[[-17   7   4 -10  -5   5  12  -2 -15  11   8   7  14]
 [  6 -16  -3   2  -7  -6   1   2  10  10  -7 -11  -2]
 [  7  -5   6 -16 -23 -14   4   1  10  14 -17 -16   1]
 [  3 -10   5 -12  -6  -4   6  -3   5   8  -3  -1  16]
 [ -6  -4  -8  -2  10   2   2   2   2  -6   2   1  -2]
 [ -8  -1   9   2 -11  -8   4 -12  -9  31  -6  -2   5]
 [ -7   2   5  12   8   3  -5  -8   4   5   7   4  -1]
 [  2   4   1  -8 -17   0   7   4   1  11   0  -2   5]] yields -17

[[  8 -11   6   8 -10   7  -4  -2   7  -1 -11  -6   6   6]
 [ -7  15  -7 -29  -2 -22 -22 -23 -21 -15   5   6 -32 -18]
 [ -2  13   1 -26  -9 -12 -27 -28 -23 -11   2   2 -29 -15]
 [ -6   9 -12  -9  10  -6 -15 -15 -12  -8  12 -10 -10  -7]
 [  4 -24  19   1 -38  17   9   9   9  19 -35   4   4  -1]
 [-14 -13 -10  -6 -18  16  -8  -8  -5  14 -13 -19  -1 -14]] yields 8

[[  3 -40  -7 -17 -13   4   2  14 -30   2  -6 -18  -6]
 [  5   6  20  25   4  25  23 -15   1   5  12  25 -12]
 [ -8  37  -3   3  14  20  -4  -2  39  -6   2   0   6]
 [-20 -18   7  -9 -14   7   1   4 -26 -12 -12 -13  -7]
 [ 21   1  -3  30  10 -19  31 -39  10  -9  27  25 -12]
 [  1  23  -3 -13  14  23 -12   8  27   4  -5  -7  -3]
 [  2   1  10 -11  -2  -1  -9   9  -7  -2 -15 -17  -6]
 [  1  -6   1 -22   0  16 -19   2  -4  16 -11 -11 -15]
 [  2  13 -10   0  -1 -28  -2   6  13  -5   3  -4   0]
 [ 13  17  -7 -24  14 -25 -21  18  15   7 -35 -16   0]
 [ -7   3 -12  -9   0  22 -10   5  14 -12   0 -16   3]] yields 3

[[-11   6   1   0  -4  -5   5   4 -10   4 -12]
 [  2   1   0   3  -4   0   5   4  -4   3  -5]
 [-11  -3   3  11  19 -17   2   1 -10  -1 -19]
 [ -9  -3   4  -2   1   2  -1  13  -7   7  -8]
 [ -7   2  -4  -4  -3   2   4   4  -4   7  -1]
 [ -8   6  -5   4   0   3   5  12  -8   9  -1]
 [ -8   2   1  -3   1   4  -3  11  -3   4  -5]
 [ 28  24  -4  -6   4 -18  -8  17  20   5 -14]
 [ -3  -3   2   5  -1  -1  -2   8 -12   4  -3]
 [-10  -5   4 -14  11   2   0 -11   7  -7  -6]
 [ -5   3  -2   1  -7   2   0  10  -7   2  -5]
 [  5 -12   0  14  13  -2 -21 -13  -1   6  11]] yields -11

[[  5   6  -3 -12  -2  -3 -11   4  -6   3   5  -2   0 -13  -5   6]
 [  3  -1   3  -1   8   1   3   6  -6  11  -7  -4  12  -3 -11  -7]
 [ -2 -19   0  29  20   4  24 -13  -8   4 -13   6  13  28   9 -29]
 [ -2   3   4  -9  -6  -1  -5   7   2   1  -3  -7   0  -9  -9   6]
 [ -5  -5   0   1  -3  -2   2  -2   0  -3  -6  -3  -1   1  -2  -5]] yields 5

[[ 14   3 -16   7   3 -10   4 -13   3 -19   6  -2   2  -8 -20   7]
 [-20  11 -12  -2  -7 -10   1  -9   8  -8   5  -8   9 -10  27 -29]
 [-18 -19 -11  -6  18  -4 -19  -1 -22 -17 -13  25 -22   6  12  -9]
 [-16 -14 -30   5  10 -29  12 -23 -14 -33  -3   3 -14 -19   6   2]
 [ -8  -9  -3  -1 -19  -6   5  -6  -8  -2 -11 -16 -11 -10  13   2]
 [  1 -27   5   1   4   4  17   5 -28   9 -21  -1 -26   6  -4   7]] yields 14

[[ -8 -19 -17  16   6   7 -30 -14  19  15 -33]
 [-12 -17 -19  16   6   2 -32 -12  15  14 -34]
 [ -6 -19 -17  15   6   8 -29 -14  21  16 -33]
 [ -9 -18 -18  16   6   5 -31 -13  18  15 -33]
 [-10 -17 -19  16   6   4 -31 -12  16  15 -34]] yields -8
---
[[14  3 17 28]
 [ 5  4 -1  9]] -> 3

[-36  32  -6  -3  38   2 -33] -> 32

[[-23  32 -20   2]
 [  3  26  23  17]
 [ -8   0  24  13]] -> 32

[ 31 -15  -3 -13] -> -15

[  5  34 -31   8 -18  -5 -23] -> 34

[-18 -21  -6 -11 -11  32   5] -> -21

[[ -8   6  -3  -8   3  -3  -5]
 [  7  -1   2 -27  -1   5  -7]
 [  1   6 -29  22  -2   3   2]] -> 6
---
 144  -194    -6    42   511  -813
 416  -492  -659   688   419  -409
-> -194

800  745  170  589 -> 745

59  20  17  65  38   6  66
73  72  87  65  70   5  53
55  45  83  17  82  46  45
-> 20

-554    -6   582  -105   437   -11   285
 190   667   758   239   980   199   955
-135   142  -168   230  -345   -68   -60
-> -6

 24  822  483  394 -> 822

8960  5199  1375  4403
4424  6092  4436  4219
-> 5199

8410  5563  4039  1487 -> 5563
